In the rows, zero is written as 128.
One hidden turn or mirror swaps the rows below in pairs. Which row is each named row swapped with?
z_908: [120 139 120 109 182 115  95 116 117 126 152 133 139 144 131 123 116]
z_240: [ 67 149 135 120 141 105 107  90 119 128 146 144 141 107 149 118 107]
z_711: [123  96 152 129 116 135  92  97 144 134 114 129 103  88 121 130  94]
z_708: [117 131 155 159 151 134  99  83 108 135 144 139 128  94 135 107 121]
z_346: [118 145 107 102 128 140 125 155 139 139  94 122 116 120 124 142  93]
z_40: [ 89 130 158 126  95 114 117 119 129 149  89 131 116 112 154 155  95]
z_450: [125 142 120 103 184 115 105 123 117 132 154 123 150 132 125 123 109]
z_914: [114 136 119 128 187 105 106 142 112 128 145 111 145 135 128 121 112]
z_336: [ 91 130 166 129 152  93 109  91 111 136 148 130 162 112 160 138 104]
z_989: [115 121 131 147  93 116 143 116 151 127 119 116 107 109 148 154 101]
z_719: [138 131 116 122 132 129 114 151 166 117 116 145 117 125 129 136 123]
z_214: [119 122 127 140 160  99  91 163 102 151 120 110 142 144 122 131  90]
z_701: [122 132 115 141 170 100 112 157 106 138 138 119 149 135 120 120 100]
z_227: [104 105 153 103 120 127  87  84 142 142 123 132 104  99 121 130 101]
z_445: [ 94 116 151 152 150 127 112 117 101 129 128 124 161  74 132 104  78]
z_225: [ 86 128 157 125  99 124 111 129 108 153  89 132 132 105 151 150  80]
z_539: [142 140 132 113 144 129 101 137 170 111 126 142 134 109 132 142 118]
z_326: [110 117 126 153 102 118 141 126 156 115 125 109 104 109 145 147 111]
z_91: [103 124 108 141 114 110 142 120 165 110 131 106 111 102 138 142 102]
z_862: [120 115 145 165 146 116 124 122  92 111 164 108 137 131 154 126 107]
z_631: [119 101 145 131 114 136  90 101 141 142 107 119 104  85 114 132  90]
z_705: [131 141 114 114 133 135 112 149 171 117 114 135 113 122 137 138 113]
z_344: [115 150 126 122 144 122 103 141 179 114 124 149 128 110 137 127 122]
z_180: [ 92 127 130 164 134 134 139 116 109 157 101 114 152  85 138 152  85]
z_613: [ 95 127 152 130  93 117 121 127 126 145  98 119 103 112 150 163 100]
z_330: [117 100 138 156 119 135 121 119 136 149  93 109 134  85 128 158  78]
z_677: [119 142 125 141 156  93 107 163  97 146 120 109 131 124 111 112  93]
z_231: [ 93 135 161 139 154 101 112  95 105 130 156 124 160 107 158 144 116]
z_583: [118 117 153 155 155 129  96  72 122 140 139 131 124  94 126 122 115]
z_565: [114 127 135 122 142  97  98 168 104 137 121 111 141 148 126 141 105]
z_476: [117 127 150 160 143 109 126 105  93 121 163 118 147 126 159 131 102]
z_318: [121 133 119 136 176 101 107 151 102 133 139 107 149 141 128 115  96]
z_758: [ 82 119 149 132 142 131 113 125  97 135 120 125 168  84 140 118  68]
z_423: [127 123 151 142 145 137  96  70 122 152 132 139 114 110 140 144 122]
z_425: [102 106 142 107 111 123  97 122 113 141 102 121 133 123 151 173  72]
z_851: [107 112 143 164 122 148 122 123 117 145  96 115 139  79 129 146  77]
z_230: [ 89 131 157 116 144  99  98  77 133 142 147 141 154 103 148 138 110]
z_626: [104 139 104 113 133 132 128 158 141 133  92 121 124 125 131 147  87]
z_47: [ 98 124 149 152 154 133 107 111 101 126 136 125 163  75 131 108  83]
z_70: [122 138 116 112 134 139 116 161 157 119 101 126 109 122 132 142 113]
z_340: [106 151 126 111 138 112 110 145 164 113 134 142 139 120 132 133 140]
z_34: [135 121 138 146 141 125 108 126  85 106 156 113 129 140 153 127  95]

z_583 swaps with z_851
z_423 swaps with z_180
z_705 swaps with z_318
z_91 swaps with z_34

One hidden turn or mirror swaps the rows below in pairs. Which row is each named row swapped with?
z_82: [136  98 146 125 130  88 112 130  90 117 128 161 126 135 111 128 133 144
 110 163 135 121 124 137 110 147 130 145  89 111]
z_752: [129 117 154 119 140 159 129 134 126 142 112 154 138 149 103 116 127 139
 116 122 124 128 160 190  83 123 101 118 121 109]
z_751: [112 126 135 111 122 137 134 154 126 126 126 134 129 129 136  94 134 127
  86 141 161 103 167 136 137 107 122 165 161  85]
z_316: [124 112 166 135 139 109 100 123  92 129 135 176 137 134 119 112 133 147
 121 139 151 113 143 155 105 144 129 152  99 110]
z_386: [124 121 158 123 149  99 117 143 107 139 143 133 150 182 122 100 152 120
 121 121 145 107 107 116 117  95  77 105 138 104]
z_549: [106 115 155 140 147 139 108 119 121 103 157 110 133 145 176 132 147 112
 106 149 121 116 115 123 137 135 143 141 127 149]
z_483: [140 135 131 125 118 140 120 129 143 135 115 147 167 137 146 160 132 160
 114 110 108  83  97 170 129 140 116 135 141 114]
z_299: [119 114 166 132 146 133 107 112 113  94 159 112 136 158 169 130 142 122
 114 154 115 111 109 130 138 130 143 139 124 150]
z_170: [137 138 148 106 113 126 105 149 145 134 139 124 155 150 139 135 142 139
 156 172 110 101 136 113 130  99 145 101 146 147]
z_710: [132 121 156 120 119 153 158 161 138 112 133 144 138 140 141 117 140  98
 113 117  96 106 138 138  89  84  98  99 152 100]
z_457: [136  91 129 121 114 106 131 145  92 113 115 124 120 128  99 150 141 139
  82 156 127 127 106 140 124 130 115 126 113 136]
z_366: [137 141 140 114 116 113 105 151 145 137 137 139 180 133 160 154 151 140
 138 139 111  88  97 131 140 130 141 120 146 125]
z_595: [121 110 144 143 141 138 106 118 123 102 150 121 126 154 175 113 140 111
  91 145 134  99 129 111 134 110 120 164 137 125]
z_802: [146 139 153 107 110 126 105 152 144 146 136 129 142 146 128 135 141 136
 151 173 121 102 141 110 125  95 146  99 132 141]
z_926: [135 100 126 126 113  97 120 144  99 108 122 141 113 134 100 144 134 144
  85 164 126 116 107 133 131 138 103 122 112 125]
z_193: [179 100 137 132 120 162 131 116 115 104 132 140 115 111 123 104 126 136
  90 136 135 133 150 120 110 120 126 142 133 119]
z_123: [131 144 150  99 168 160 137 147 100 109 166 126 117 136 140 131 160 139
 117 129 124 113 116 125 109 105 121  95 120 113]
z_397: [124 121 172  97 135 143 134 121 133 101 145 100 130 146 146 134 122 136
 144 140 113 123 124 154 132 132 160 111 113 156]
z_706: [144 117 130 110 121 137 113 135 147 137 112 144 164 118 151 149 134 156
 110 107 110  90 104 175 123 132 112 140 154 112]
z_782: [120 118 173 110 152 139 120 123 130 102 151 108 134 146 150 126 131 128
 133 150 112 122 118 141 127 129 169 116 105 160]
z_880: [137 136 153 138 136 121 123 121 148 113 142 160 141 131 143  84 146 145
 129 112 165 140 166 141 134 129 161 122 132 121]
z_484: [162 127 136 107 131 128 137 126 134 129 132 102 151 162 136 123 143 167
 118 191 139 127 146 158  97  82 123 135 140 116]
z_707: [137  84 116 120 115 109 134 149 109 111 109 122 129 123 100 144 135 142
  90 159 136 112 106 139 124 132 108 110 116 138]
z_373: [148 113 172 115 123 111 146 145 151 142 101 117 177 120 103 157 153 137
  89 140 113 120 125 135 125 141 115 133 121 106]
z_647: [125 139 142 130 112 120 133 147 168 107 145 139 137 158 145 118 108 140
  80 122 135 130 151 132 149 144 128 110 159  83]
z_763: [125 130 150  96 127 126 147 177 123 122 125 145 151 139 117  92 127 142
 104 145 166 100 165 146 142 124 142 136 174  93]
z_67: [140 112 133 125 122 155 116 121 135 130 115 155 149 127 136 144 123 142
 104  98 110  94 133 189 113 153 102 133 144 113]
z_295: [132 122 142 127 131 159 148 162 133 117 147 135 128 143 140 128 152 111
 110 119 103 111 133 127  89  78  94  99 145 100]
z_508: [160 117 168 114 138 106 150 134 133 130 126 121 167 142 128 135 169 155
 102 190 125 139 135 138 101 102 128 138 124 106]
z_369: [138 134 159 135 131 127 132 127 149 114 147 153 146 127 149  81 147 141
 124 107 160 155 157 140 135 122 154 119 132 125]
z_832: [125 126 160 129 150 145 130 145 118 133 120 134 145 173  99 110 122 143
 116 125 125 127 152 189  92 121  89  99 135 104]
z_748: [151 117 178 118 120 117 144 152 153 140 103 114 181 122 105 149 145 131
  97 131 117 116 116 125 129 147 115 145 129 120]
z_394: [142  84 111 125 108 112 131 152 104 113 109 128 132 123 100 131 138 137
  98 146 128 114 106 138 129 119 109 114 123 151]
z_836: [140 143 159 134 130 117 122 133 163 117 157 159 146 139 148  91 140 141
 105 111 151 144 160 127 136 135 145 121 121  94]
z_307: [132 118 171 128 115 147 138 141 137 113 128 154 146 136 138 117 144  92
 129 107 105 103 134 143  86  88  92 117 153 107]
z_546: [140 114 133  92 134 149 118 124 114 118 123 103 136 169 143  93 125 154
 120 181 132 115 148 157 115  87 116 140 159 114]
z_576: [132 116 145 121 135  91 120 132 108 130 142 144 150 154 134  97 161 122
 112 112 147 115  96 101 127  89  90 125 141  96]
z_188: [134  86 123 119 116  95 123 144  99 114 122 136 129 124 102 151 133 140
  83 157 130 116 110 126 124 137 111 126 109 135]
z_808: [116 122 171 113 156 148 133 119 128 104 156 110 136 160 159 131 127 127
 131 151 116 122 122 142 127 147 154 111 111 155]
z_687: [135 119 129 103 127 159 130 122 118 123 128 109 134 175 140  95 114 139
 121 168 142  97 135 156 122  84 112 147 170 127]
z_10: [138 143 143 114 120 109  97 154 135 133 138 137 164 146 142 143 145 135
 147 145 107  81 103 123 146 122 140 109 145 138]
z_412: [138 144 138 118 125 118 106 144 145 130 139 157 167 138 157 163 148 145
 132 136 106  80 100 132 141 137 135 121 148 129]
z_141: [141 134 166 102 132 121 151 180 115 105 138 150 163 138 116  96 103 159
 115 129 139 119 136 152 138 137 144 119 168  97]
z_603: [129  97 139 127 130  99 113 124  98 113 133 155 125 130 110 144 146 147
 100 168 142 117 125 138 111 153 123 138  93 115]
z_987: [133 123 126 103 118 149 121 137 133 115 132 116 135 172 148 100  90 131
 100 143 122  99 134 141 150 104 106 142 186 114]
z_78: [143 123 141 121 119 159 127 119 137 127 108 158 136 131 118 137 116 137
 106 106 127 107 143 200 106 138 105 146 136 111]
z_610: [129 138 158  93 130 124 149 192 117 118 127 148 157 136 116 100 115 146
 112 135 142 109 153 155 137 123 135 121 174 101]
z_409: [143 132 152 102 164 167 103 137  86 124 136 131 131 135 121 100 130 135
 136 108 138  92 109 133 132 128 124 141 137 133]
z_682: [126 131 124 117 109 148 120 141 141 108 126 118 133 172 147 115  88 125
  89 132 118 106 143 148 148 121 103 127 177 100]
z_949: [130 150 147 111 131 113 101 152 141 140 136 139 166 150 143 149 143 139
 150 154 110  86 116 124 145 116 137 102 145 138]
z_841: [127 115 162 125 128 112  94 125 101 114 137 180 145 145 134  95 124 129
 147 133 149 106 154 158  94 132 127 152 124 109]
z_770: [160 107 136  89 134 133 132 131 134 137 130 109 150 148 146 109 147 168
 129 179 131 125 152 165  95  83 129 140 151 115]
z_572: [133 118 147 131 137  99 115 142 107 137 141 143 162 170 135  91 156 126
 112 114 148 117 106 105 124  97  81 118 133 102]
z_912: [132 115 172 138 121 137 115 135 112 125 127 166 155 146 142  98 121 100
 150 105 123 100 140 162  91 105 110 139 147 117]
z_347: [120 120 154 106 146 144 125 122 131 101 153 108 135 141 146 131 118 123
 141 153 113 119 115 146 128 142 165 114 110 155]
z_578: [123 130 165 130 138 149 135 142 116 142 124 134 140 183 101 103 123 133
 128 132 125 129 152 183  92 115  92 103 132 107]
z_357: [122 123 157 123 139 148 130 138 118 146 119 137 142 174  99 103 121 141
 121 127 122 124 161 187  86 124  98 107 131 106]
z_811: [157 113 172 116 122 108 151 132 145 133 115 116 167 127 117 142 164 145
  92 168 124 146 147 126 106 121 130 133 113 104]
z_469: [158 113 167 113 122  96 145 138 144 140 122 117 166 134 128 138 175 148
 109 176 122 140 136 135 100 102 135 137 118 100]
z_567: [124 135 127 121 106 149 133 144 145 110 131 127 131 172 137 118  88 126
  92 136 128 109 145 143 153 135 103 125 170  92]
z_501: [124 127 125 116 112 150 133 141 144 105 133 128 127 177 145 116  85 139
  96 134 114 109 143 142 149 121 107 116 172  97]
z_104: [153 113 168 126 122 100 156 138 155 135 108 125 172 135 114 147 159 145
  91 166 114 143 140 129 116 121 122 132 123 105]
z_134: [129 137 160 139 118 118 130 131 172 103 144 163 142 144 143 101 128 143
  96 121 145 143 159 126 139 145 143 114 135  96]
z_482: [117 125 163 130 145 113 124 151 114 141 136 132 151 193 113 102 141 137
 132 128 126 125 123 145  88 103  86  94 135 102]
z_689: [109 110 148 141 131 140 120 120 120 117 142 125 130 142 162 102 153 109
  74 136 142  96 145 127 131 114 115 169 151 102]
z_417: [139 136 155 134 143 113 124 129 158 111 156 164 149 132 145  93 150 138
 115 110 159 142 155 135 131 135 157 116 130 104]
z_460: [125 120 164  84 144 146 138 125 137 106 141 101 134 132 143 130 117 127
 139 133 122 129 131 151 133 128 159 117 104 150]
z_537: [176 109 144 133 130 117 154 151 103  75 139 156 146 129 125 109 123 157
  94 137 124 125 110 132 129 148 135 114 150 114]
z_693: [128 112 140 118 137 104 123 122 114 129 127 131 145 142 134 101 150 111
 114 101 153 107 102 106 130  91  79 134 133  98]
z_287: [135 113 126 114 138 101 126 136 115 131 132 139 143 143 128  96 149 114
 119 104 156 107  98 108 134  97  84 128 125  94]

z_841 swaps with z_689
z_357 swaps with z_682
z_457 swaps with z_347
z_409 swaps with z_193
z_595 swaps with z_316
z_482 swaps with z_647
z_912 swaps with z_751
z_78 swaps with z_687
z_394 swaps with z_460
z_397 swaps with z_707
z_832 swaps with z_501
z_484 swaps with z_483

One hidden turn or mirror swaps the rows below in pairs. Which row is each named row swapped with?
z_722: [129 139 115 101  78  78 137 107 161 115 102 134 124 141 156 139 123]
z_533: [114 134  90 144 142 155 126 119 151  91 120 128 101 130 138 110 140]
z_528: [106 124 101 144 135 152 129 121 169  87 136 134 106 132 136 125 143]
z_901: [115 116 115 134 133 124 127 117 168  82 143 138 109 151 138 143 147]
z_819: [149 160 134  93 114 132 127 114 133  98  99 131 111 111 155 118  90]
z_765: [101 127 124 107 114 120 115 140 155 156 108  93 130 122 121 114 144]
z_995: [ 93 142 137  98 119 121 123 142 165 148 110  97 142 124 125 117 145]
z_773: [142 118 114 143 122 107 151  93 135  92 137 134 114 120 173  86 110]
z_943: [127 134 162  75 105  91 132 107 136 136 121 126 127 116 153  91 117]
z_540: [122 135  86  89 116  95 154 105 144  98 167 144 115 140 142 113 126]
z_169: [120 130 161  81 126  85 132 115 157 125 145 124 142 132 156 118 100]
z_749: [114 128 103 149 132 148 122 117 159  89 131 135  96 134 133 122 143]
z_135: [125  93  92 141 126 102 139 116 139 121 128  95 130 110 138  90 132]
z_526: [108 101 109 119 125  94 135 122 134 137 121  83 134 115 135  86 131]
z_873: [124 134  93 139 130 158 125 111 132 108 111 117 100 119 132 102 147]
z_601: [120 129 147  80 134  85 135 131 152 121 146 118 152 125 151 104  98]
z_278: [ 97 118 123 106 121 124 123 140 153 157 104  99 138 122 121  98 136]
z_402: [144 146 119 135 122 121 140  87 153  81 137 140 110 125 176 112 106]
z_29: [138 146 103 106  81  81 137 105 151 133  92 123 127 133 150 125 113]
z_900: [124 145 102 109 116 135 125  92 128 120  88 132  94 113 136  79 132]
z_380: [115 133 162  74 121  87 128 120 158 128 140 121 142 129 156 112 104]
z_468: [130 130 136  90 134  94 144 128 160 110 156 118 160 118 154 110  96]
z_690: [132 127  80  88 126  93 144 111 124 109 158 133 112 138 134 106 116]
z_364: [ 84 144 142 103 110 122 124 135 173 150 125 111 139 125 125 122 143]
z_272: [148 159 131 110 116 125 127 103 144  84 110 148 121 121 175 128  99]
z_503: [143 151 126 131 125 120 142  83 152  86 137 145 114 127 175 118 101]
z_379: [117 134  83 141 131 158 122 116 146 113 120 126  97 123 130 102 140]
z_174: [117 145 116  86 106 129 119 103 126 140  90 135 104 106 133  89 134]
z_81: [ 86 145 143  98 110 131 123 134 175 139 120 112 135 124 129 132 148]
z_826: [ 94 153 133 106 100 118 146 115 181 130 155 122 150 128 137 137 139]
z_71: [150 160 123 129 120 122 136  95 143  80 115 140 115 121 175 116 104]
z_785: [116 120 121 124 120 133 116 113 167  82 133 157 103 149 139 145 132]
z_761: [122  95 101 124 126  89 136 114 145 124 133  84 125 121 130  87 136]
z_504: [133 122 120 109 133 106 152 137 148 107 148 101 150 110 151 103  83]
z_783: [107 150 105  99 102 131 123  92 126 132  88 136  96 118 147  89 127]
z_955: [ 86 162 134  99 104 122 141 116 181 137 131 137 138 135 138 133 144]

z_272 swaps with z_468
z_533 swaps with z_995
z_601 swaps with z_71
z_278 swaps with z_873

